In the data rows, the value 128 means zero.
Here are some numbered points:
[126 144 131 112 131 115 150 123 147 118 113 181  86 101 120 111 137 114
 132 143 125 118 168 132 131 142 130 124] 0
[ 80  92 126 153 174 182 150 176  43 155 197  51 128 133  95 103  85 148
 173 103 151 161 124 130 166  58  89 172] 1
[128 123 115  82 158 125 144 150  97 149  82 158  70 113 115 105  34 109
 170 155  89 105 161 202 133  90 107 125] 2
[160 134 138 116 123 138  73 159 142 115 108 131 124 168 154  96 130 111
 152 151 130 112 145 127 101 111 147 125] 3
[107 110 128 123 114 117 131  91 111 133 123 173 160  92 121 158 119 127
 102 117 117 135 109 122 144 178 123 118] 4
[181  97 104 146  55 121  27 148 120 183  71  61 154 252 152  98 133 149
 143 147 139 126  49  84 144  64 173 188] 5
[120 136 113 150 108 115  95 131 152 126 132 121 160 174 122 131 161 130
 129 125 124 138 115 109 128 136 122 149] 6
[128 134 155 106 125 114 169  69 171 104 124 187 123  49 123 195 142 131
  65 113 132 115 122 123 104 196 134 112] 7
[125 135 157  99 126 129 188  60 171  93 116 180 111  29 126 195 127 105
  85 102 126 116 130 129  95 207 132  96] 8
[119 120 164 114 118 117 182  69 165 128 133 182 143  67 144 192 128 135
  85 112 127 118 128 116 118 190 130 114] 9
[104 121 110 150 157 161 115 136 109 143 129 134 135 134 124 104 101 111
 171 121 123 151 125 180 119 105 114 137] 10
[108 148 125 154 140 146  83 147 143 134 160  86 156 145 131 101 167 133
 122 136 121 123 116 103 130 127 124 149] 11
[255 216 142 128  61 108  46 254  98 165   0   0  21 255 223   0 132 125
 180 219 113 177 223 217  26   0 181  49] 12
[116 138 107 138 133 126 113 155 142 114 140 150 126 157 114 111 147 109
 119 147 121 127 155 125 126 127 122 137] 13
[112 107 113 101 136 115 151 107 100 117 126 163 110  86 122 156  95 118
 124 121 125 101 123 147 148 147 111 136] 14
[119 117 122  92 110 105 134 100 105 128 123 143 106 124 113 143 105 128
 131 111 132 143 101 146 144 116 122 140] 15
[117 100 160  94 118 110 182  47 158 129 137 163 136  55 151 179 136 133
  86 101 127 100 116 136 125 192 138 119] 16
[125 125 150 100 117 113 192  50 171  97 123 188 140  29 129 178 128 136
  89 108 128  93 129 121 104 222 109  98] 17
[125 122 130  96 116 106 180 111 128  92 127 170 113  86 103 147 136 105
 107 116 115 120 140 122 117 172 109 110] 18
[ 98 114 126 144 161 141  93 127 109 159 133 128 141 127  93 134 100 127
 144 136 119 135 123 141 177 127 122 134] 19
[136 158 106 101 142 112 146 121 145  93 133 149 106 117 136 124 153 113
 121 139 128 119 151 151 121 127 130  96] 20
[ 93  90 110 135 154 134 125 118  96 148 146 145 139  77 113 150  81 135
 130 110 135 133 110 150 160 146 119 141] 21
[ 99 117 117 175 150 131  96 163 121 148 155  95 186 156 125 111 128 156
 133 130 135 160 111  80 144 110 112 156] 22
[103 115 147  98 122 121 161  94 138 104 144 166 132  60 121 176 116 123
  98 109 117 137 104 122 114 178 111 110] 23
[121 139 158 124 124 109 176 101 170 118 137 179 122  46 138 183 153 117
  83  93 120 119 118 117 113 203 151 117] 24
Which three points above are nearest to each new point, looking only along the 2 directions in which the numbered points spread most? Their numbers follow each, smallest number first.
[136 132 112 132 134 112 108 161 155 111 107 150 140 144 136 109 150 125
 140 161 120 104 162 131 126 143 162 109] 2 13 20
[135 164 106  85 121 112 156 141 131  86 153 163 107 122 113 126 153 103
 110 131 136 127 153 108 111 148 116 127] 0 15 20
[208 121 120 161  39 114  41 145 134 169  62  90 147 255 154  95 161 139
 121 142 133 126  73 110 122  63 146 172] 3 5 10
[ 61 110  73 255 144 104   0 118  67 232 200  89 255 206  35 184 172 235
  59  72  91 225  21  28 255 187 139 222] 1 19 22
[111  99 105 101 157 132 139 133 131 128 129 158 111 106  97 129 118 126
 147 141 143 113 142 126 139 115 137 135] 6 13 15
[117 131 123 149 164 153 153 153 100 114 184 101 112 134 111 120 121 113
 131 112 147 124 132 115 140 104  98 149] 6 11 19
[102 138 143 160 190 184 112 199 101 136 172  45 151 183 121  51 116 147
 188 136 135 160 163 124 151  61 113 113] 1 5 22
[141 118 170 102 102  85 174  77 132 130  98 142 107  61 141 172  94 143
  91 133 113 119 111 139 126 171 133  79] 9 18 24
[127 102 120  98 132 137  96 131 118 133  90 138 131 126 136 131 142 134
 126 148 125 113 115 130 126 123 138 122] 6 13 15
[123 104 118 112 135 132 131 155 100 143 154 116 107 114 126 128 107 120
 153 155 131 117 146 126 135 116 117 141] 6 10 13
